The rows below fall into families. The same turns and mirrors carry the whole set onto itself and the rows of a family onto each other. For each named row, which other rows are in its family? Write them in the order they are listed.
These 18 rows form 3 families of 6 rows each.
Tokof: -.02 -.02  .07  .04  .09  .17  .20  .20  .16  .13 -.28  .11 -.05  .03 -.03 -.16  .18 -.26  .12 -.01 -.05 -.09 -.24  .09 -.02 -.02 -.10 -.01
gozit:  .17 -.11  .03  .09 -.13 -.33 -.18 -.36 -.13 -.07  .07  .05  .11 -.03  .04 -.09 -.01  .00  .02 -.06  .13  .28  .03  .21 -.02  .17 -.06 -.21
vulon:  .15  .12 -.08  .16 -.11 -.38 -.10 -.22 -.17 -.20 -.05  .10  .16 -.11 -.01 -.24  .02 -.16  .10 -.01  .21 -.04  .03  .10 -.19  .16  .04 -.04
nobet:  .03 -.14 -.01 -.09  .09  .17  .19  .15  .26  .28 -.03 -.16 -.07  .16  .04  .01  .09 -.13 -.02  .02 -.02  .12 -.23  .17  .05  .06 -.04  .01
Mep:  .04 -.16 -.03 -.01  .10  .08  .25  .10  .31  .21 -.02 -.19 -.09  .20  .11 -.04  .19 -.17 -.09  .04 -.08 -.01 -.14  .14  .12  .03 -.03  .07
fen:  .16  .11 -.05  .18 -.10 -.25 -.20 -.14 -.07 -.13  .02  .02  .21 -.08 -.08 -.24  .04 -.26  .03 -.01  .33  .09  .20  .19 -.03  .10  .01 -.05
suno:  .02 -.18 -.06  .07 -.17 -.38 -.04 -.24 -.14 -.12  .23 -.03 -.04 -.03 -.04 -.08  .04  .03 -.04 -.07  .10  .25  .17  .20 -.02  .02 -.16 -.07
lif:  .21  .07  .06  .02 -.09 -.39 -.08 -.35 -.23 -.17  .04  .07  .06 -.03 -.03  .09 -.14  .08  .04 -.11  .14  .07 -.01  .05  .04 -.03  .04 -.15
levad: -.03 -.12 -.11 -.03  .08  .21  .19  .06  .09  .36  .09 -.03 -.05  .22  .14 -.12  .11 -.19 -.08 -.06  .03 -.03 -.13  .11  .01  .15 -.09 -.02
nido:  .19  .14 -.02  .03  .02 -.51 -.03 -.26 -.21 -.21  .10 -.04  .01 -.01 -.08  .06 -.16  .01  .05 -.06  .11  .06 -.01  .05 -.04 -.01  .11 -.04
sotu:  .08  .04  .08 -.03  .05 -.04  .31  .18  .24  .08 -.15 -.11 -.19  .17  .01  .07  .16 -.14 -.04 -.01 -.10 -.22 -.06  .02  .06 -.18  .00  .04
neze:  .13 -.10 -.09  .13 -.01 -.44 -.13 -.33 -.08 -.15  .12 -.02  .04  .01  .03 -.12  .04 -.07  .01  .01  .04  .31  .01  .24 -.08  .19 -.04 -.11
sib:  .05  .13  .09  .08  .24  .15  .13  .12  .07  .12 -.23  .14 -.10  .17 -.08 -.12  .13 -.37  .08 -.15 -.04 -.13 -.12  .04  .08 -.09 -.06 -.10
puger:  .19  .11  .03  .14 -.15 -.28 -.19 -.31 -.20 -.12 -.07  .17  .22 -.12  .01 -.18 -.01 -.08  .08 -.06  .24 -.01  .04  .08 -.07  .13  .03 -.14
luv:  .09  .03 -.03 -.12  .10 -.06  .16  .17  .16  .19 -.09  .00 -.21  .19  .08  .19  .15 -.03 -.07  .07 -.10 -.20 -.07  .08  .06 -.13 -.13 -.24
Vime:  .10  .15 -.07  .06  .00 -.39 -.05 -.20 -.21 -.27  .07  .11  .10 -.13 -.12  .08 -.11 -.01  .04  .05  .13 -.02  .03  .10  .17 -.14 -.01 -.04
Pizat:  .07  .03  .10 -.14  .00  .02  .27  .24  .16  .15 -.20 -.07 -.20  .13 -.04  .13  .07 -.03  .03 -.02 -.03 -.16 -.12  .02 -.05 -.17 -.02 -.07
Mivam:  .01 -.01  .05  .13  .11  .13  .25  .14  .22  .07 -.19  .03 -.07  .11  .02 -.19  .23 -.30  .04 -.04 -.08 -.17 -.15  .07  .07 -.05 -.05  .12

The rest of the family of levad: fen, suno, sib, luv, Vime
The rest of the family of Pizat: Tokof, vulon, nobet, nido, neze

